In the data rows, 500 means zero.
Some points:
605|611|472|664|575|337|240|797|449|408|481|438
318|462|606|163|638|751|761|353|683|468|746|409
522|476|529|606|220|428|620|333|247|416|563|473
567|427|501|492|428|484|634|362|434|434|518|457
474|428|419|330|623|585|685|513|640|355|501|386
541|443|688|826|459|355|404|638|301|729|573|447
568|501|443|596|631|357|378|717|514|461|456|561
342|568|396|422|426|691|483|496|507|693|282|569
530|544|255|279|382|700|512|249|625|712|275|646
606|372|499|586|313|387|841|434|686|414|533|235
484|493|655|413|729|524|601|569|563|525|716|516
707|722|523|436|613|482|210|356|516|363|637|690
557|436|615|653|498|390|527|600|481|676|545|481
253|465|761|639|809|416|171|732|332|202|681|699
425|121|396|553|323|507|632|294|665|606|341|425
424|346|348|242|604|658|777|386|770|354|424|384
502|608|470|486|691|515|287|509|410|478|519|723
551|357|284|457|500|464|534|518|698|329|283|402
446|153|526|633|311|425|510|400|460|697|337|412
675|502|527|508|531|417|526|573|548|598|500|511
414|404|577|811|352|451|508|577|436|587|423|382
530|685|485|483|621|580|241|466|389|656|465|750
629|780|679|711|718|333|424|861|436|628|710|526
497|221|584|643|429|424|428|467|484|716|479|452
492|549|492|451|645|532|261|397|456|408|497|696
582|526|568|590|545|390|515|642|514|635|518|463
622|498|476|615|562|295|299|733|520|462|444|507
583|486|343|567|466|351|386|688|561|377|359|459
243|779|505|556|406|788|354|426|366|783|363|533
535|408|618|729|392|359|510|634|349|643|528|449
505|554|730|859|523|325|381|737|284|655|614|417
513|474|605|737|364|357|446|676|294|699|482|426
310|883|661|616|541|622|240|662|188|854|512|603
563|678|646|593|562|423|443|490|196|438|747|583
706|722|407|319|529|537|227|300|547|478|568|733
554|297|387|410|398|466|695|496|706|659|373|450
411|615|467|489|570|662|385|382|370|524|381|690
694|673|634|460|697|305|450|839|578|691|746|471
580|592|619|579|393|425|632|433|324|391|608|483
406|656|577|885|545|443|545|695|478|532|613|453
573|502|532|535|673|459|466|669|484|426|559|482
492|475|538|377|677|595|639|574|589|426|546|451
507|467|291|630|436|417|367|628|735|366|287|429
469|471|409|445|678|516|570|610|661|433|459|499
575|581|577|600|516|484|481|355|327|365|694|458
579|685|694|640|548|425|436|509|152|443|768|508
393|288|540|777|398|489|491|481|441|664|396|398
488|693|568|754|543|412|540|767|533|562|552|401
430|431|473|398|680|597|635|558|688|502|595|547
392|93|327|558|193|533|728|248|686|591|143|348
566|515|575|500|524|457|634|487|411|424|633|502
516|398|540|672|239|420|527|507|389|651|360|381
540|526|539|511|362|494|594|290|287|390|511|469
433|537|700|533|427|464|635|341|437|381|680|575
335|340|448|124|588|787|864|314|783|391|568|408
296|495|663|146|694|727|738|411|692|465|806|430
551|644|532|460|585|588|276|314|420|443|475|695
516|524|526|753|562|428|536|653|558|519|540|466
607|598|576|542|474|480|582|441|335|429|598|509
264|685|439|497|390|749|389|518|426|814|333|536
552|527|518|536|308|460|730|349|387|381|572|473
524|388|493|623|452|465|588|477|579|584|396|492
629|488|507|565|460|403|651|529|387|504|633|336
506|345|577|721|408|405|483|525|410|638|474|437
450|332|597|759|443|389|462|564|421|721|508|435
570|672|472|695|596|324|191|837|473|399|567|452
63|221|519|477|647|585|434|678|438|365|378|658
580|582|487|640|621|293|269|788|485|446|517|513
394|485|509|182|648|714|705|450|618|461|686|394
532|413|636|665|512|364|483|593|440|681|532|472
358|220|500|326|599|406|328|589|698|137|532|632
504|466|268|563|438|431|360|654|679|335|283|411
302|356|486|41|603|780|848|290|790|410|658|424
592|347|689|640|491|363|399|558|356|731|561|505
408|370|440|215|661|661|796|407|726|415|575|429
546|552|500|460|427|497|646|524|355|428|604|539
564|513|669|576|167|373|615|442|178|522|582|499
562|490|512|411|602|485|312|369|635|235|548|669
448|452|705|337|675|588|649|492|590|517|731|501
627|681|527|761|577|257|100|913|388|462|551|512
397|467|384|410|577|658|402|352|508|492|298|721
479|379|474|518|133|475|755|253|348|404|510|468
466|511|616|365|719|532|597|557|543|524|740|552
427|455|537|240|693|674|733|473|657|418|677|419
512|324|522|574|356|410|414|451|454|703|348|390
566|518|481|610|440|441|592|552|522|608|420|440
485|676|507|541|646|577|311|475|384|559|450|715
526|494|604|423|745|497|532|594|541|527|711|531
504|337|265|505|431|475|488|530|746|343|265|418
574|657|551|365|784|537|449|528|482|398|674|495
498|357|473|590|45|445|702|259|314|441|466|398
452|408|560|772|354|436|578|536|459|556|473|392
588|520|531|458|346|369|647|601|377|535|575|491
561|546|621|429|664|389|172|558|500|281|738|686
439|555|315|406|422|760|470|235|514|608|220|642
204|529|531|496|549|652|375|629|427|728|387|574
513|525|420|520|606|485|517|642|571|380|484|471
557|433|463|526|495|424|605|617|660|655|455|415
522|542|571|346|727|553|596|597|561|409|653|413
540|742|406|379|383|706|381|313|445|781|351|616
614|529|419|595|553|325|284|727|562|407|393|482
590|659|578|497|386|412|617|471|295|467|582|510
518|424|237|473|457|466|463|607|725|264|273|382
451|531|483|433|602|572|397|458|447|498|393|718
554|534|516|418|670|420|232|536|515|323|632|699
518|384|509|518|453|509|743|377|570|400|558|429
509|132|297|361|332|518|758|416|812|656|280|367
661|472|573|583|539|361|459|615|476|612|523|468
367|362|370|322|517|649|481|313|549|495|281|720
469|196|498|656|321|429|495|468|470|721|370|372
520|471|288|571|466|413|363|666|702|327|315|382
438|580|522|786|511|442|588|658|581|480|560|423
576|506|571|536|334|506|620|242|380|359|522|482
526|370|375|345|166|552|866|243|469|385|325|472
293|710|544|508|470|698|343|588|357|817|404|550
536|566|366|372|510|636|388|353|503|615|347|674
655|720|765|635|537|382|459|593|172|449|777|542
522|462|291|500|484|438|415|635|655|328|315|404
461|487|606|501|790|347|215|675|534|301|682|649
609|773|397|384|490|653|318|301|462|684|416|674
597|556|490|684|568|275|193|758|486|471|461|501
656|768|720|674|623|423|372|480|216|386|829|408
500|522|512|497|284|461|567|363|171|450|577|529
553|720|576|469|601|564|407|426|195|373|703|577
560|500|533|595|361|496|555|257|287|370|567|431
650|693|295|252|401|699|380|132|612|614|327|674
459|781|489|462|487|690|284|381|326|770|409|661
323|811|506|508|477|753|298|406|264|802|408|603
393|161|449|672|255|476|535|327|503|685|218|346
534|228|424|451|273|443|636|410|558|638|350|438
525|354|502|577|439|413|579|614|608|699|452|384
580|619|393|653|542|320|194|789|523|364|435|425
653|335|567|585|448|357|460|508|435|636|422|408
539|290|400|468|347|450|681|519|673|576|397|381
450|214|446|496|209|544|675|151|436|441|444|495
676|634|372|282|451|594|301|218|613|557|430|724
429|374|472|393|631|465|339|488|677|144|539|633
572|824|488|442|462|649|278|400|381|787|476|652
408|516|374|403|557|663|423|365|470|521|332|719
389|506|462|504|744|511|363|589|510|335|493|691
455|133|344|430|140|550|762|80|495|384|324|480
603|630|496|640|609|323|257|833|438|384|509|445
711|678|482|283|675|425|569|717|739|522|714|562
These points spread out most along one direction. For each point below, how far along it does it lie, from 0 to 99? The average is 50, and the first point in the table lies past the average.
496|407|464|330|547|489|812|604|840|427|560|464 33
496|528|420|423|589|612|441|427|517|537|328|653 45
530|777|554|503|683|555|238|519|319|650|569|714 72
365|150|567|752|263|452|494|421|383|725|372|401 40
563|678|705|643|597|390|431|527|262|444|829|463 74
555|238|477|410|451|448|597|496|678|742|453|381 34
576|750|838|796|598|390|316|485|98|416|916|462 86
402|413|598|484|636|396|257|515|585|28|661|621 60
612|600|446|655|535|272|244|803|492|398|469|459 72
530|418|415|337|643|566|678|523|630|344|479|401 37
535|277|580|558|484|405|546|546|610|730|516|445 45
668|748|423|229|644|465|640|710|890|529|652|509 50
306|424|553|752|356|503|641|571|567|659|480|374 44
487|457|459|535|296|433|571|548|501|678|338|379 42
588|453|421|509|580|396|456|607|591|448|419|495 52
632|278|428|377|461|430|579|521|678|674|384|401 35
555|407|284|488|488|465|475|562|626|307|291|395 41
544|415|302|514|474|415|444|582|650|349|320|418 44
475|357|316|327|578|622|709|424|720|366|357|403 25
497|381|280|563|421|438|375|617|710|342|275|438 43
578|496|498|499|48|415|736|399|287|466|470|445 37
429|664|366|352|342|749|456|269|544|726|270|591 33
402|182|372|307|37|459|819|418|511|505|359|598 16
550|673|603|533|734|567|408|415|473|348|693|442 62
630|689|758|701|434|366|537|525|196|426|784|482 71
622|642|667|589|488|393|519|469|248|422|653|508 64
526|447|424|403|307|466|699|408|390|466|508|535 37
600|557|476|687|518|289|225|760|468|412|435|457 71
517|528|581|557|484|475|561|312|416|329|654|443 49
393|371|427|174|602|711|792|354|756|411|539|364 20
581|517|371|577|469|361|279|708|578|329|368|402 59
522|429|451|491|178|527|717|232|325|381|464|480 30
682|618|566|476|379|374|669|661|347|483|613|447 57
401|342|433|433|646|543|385|496|590|344|375|667 45
669|632|576|697|658|253|212|833|358|439|585|522 85
512|631|503|635|443|438|616|666|550|557|453|432 54
534|325|298|421|358|523|763|425|736|567|220|401 20
387|543|673|218|673|664|716|492|605|464|797|397 43
591|569|411|590|510|347|313|756|525|364|398|433 64
273|444|605|144|630|742|751|310|716|508|762|437 28
363|381|403|386|460|673|431|297|463|525|223|732 33
583|658|472|668|595|293|183|850|483|394|463|467 78
524|579|547|627|429|414|562|651|484|620|484|433 56
303|602|370|472|446|744|471|397|471|672|235|610 39
521|413|522|588|311|419|706|365|390|423|547|453 40
481|415|408|318|671|571|719|504|646|389|514|407 35
356|543|733|186|733|665|675|464|617|506|894|447 46
399|321|566|728|370|412|513|511|443|664|391|389 47
654|423|532|518|507|351|508|610|556|657|453|445 52
491|633|531|520|671|597|291|462|369|589|452|741 62
529|636|567|739|554|382|529|709|438|582|538|475 66
434|318|673|744|376|383|422|564|341|739|510|439 57
582|426|326|503|493|463|523|604|607|329|356|421 44
353|359|462|142|595|781|823|296|787|366|587|401 17
302|835|517|494|327|789|318|408|334|930|347|496 52
389|854|470|469|341|763|330|355|390|841|362|538 50
452|486|457|382|710|563|640|574|655|416|547|473 44
616|669|603|438|477|417|531|530|281|445|625|577 61
542|565|563|618|417|482|571|364|252|375|669|518 54
578|537|647|622|276|448|586|281|247|413|596|452 49
551|496|560|382|596|440|208|396|618|208|596|658 56
424|52|339|630|190|525|660|243|625|605|151|311 13
347|487|677|157|641|692|724|402|654|511|866|435 37
302|696|471|497|498|703|382|475|418|681|310|581 50
444|541|465|450|612|600|372|446|449|563|390|781 52
586|574|383|205|653|587|565|444|640|373|438|520 39
619|751|388|420|462|667|375|388|538|740|420|596 49
615|650|482|668|562|296|213|822|441|353|528|451 78
646|307|459|391|471|421|578|552|634|722|439|407 39
468|409|596|718|431|372|512|589|401|656|475|452 56
291|826|508|575|468|723|347|545|374|833|358|509 58
514|462|347|510|562|435|428|624|616|302|354|403 49
470|735|475|535|642|622|299|448|395|571|449|705 62
511|331|557|714|439|392|555|556|454|629|474|391 50
621|266|422|516|469|487|614|464|651|590|355|422 34
442|409|568|639|323|548|547|110|348|328|619|436 39
616|626|533|743|591|252|144|868|443|468|501|481 83
559|713|415|380|515|622|367|395|498|736|388|630 50
323|447|600|156|637|739|775|366|715|469|729|397 28
439|669|492|521|667|584|308|501|385|547|433|682 62
424|420|468|247|653|649|731|411|649|363|572|441 31
322|435|556|127|640|743|769|371|737|499|739|420 27
507|578|465|427|331|479|702|458|349|398|575|590 44
468|599|317|375|580|643|406|369|552|607|287|672 42
683|455|337|360|445|480|696|515|721|537|395|471 33
554|574|670|758|411|297|379|719|245|676|517|438 73
223|272|434|492|661|569|435|423|682|138|365|570 37
505|450|476|405|678|534|620|521|616|407|556|452 44
476|411|348|292|480|520|361|270|707|180|426|660 34
517|534|577|388|648|427|143|441|546|205|651|697 63
357|499|433|732|343|506|696|569|616|523|353|332 40
530|515|522|483|398|491|642|352|359|377|588|492 44
546|542|444|333|515|588|299|261|444|463|488|741 47
502|613|596|770|543|402|511|684|483|581|584|439 66
348|572|728|211|720|682|656|484|575|471|885|427 48
495|587|459|452|614|607|316|313|499|383|424|703 50
554|444|569|628|138|348|725|545|309|558|557|348 46
300|413|591|49|586|786|824|308|737|463|771|390 21
546|565|556|496|446|496|608|429|341|360|625|498 50
563|513|365|564|536|415|393|667|611|355|390|414 54
483|379|383|322|611|630|738|465|672|353|466|431 30
435|520|610|330|709|610|617|545|595|467|758|468 49
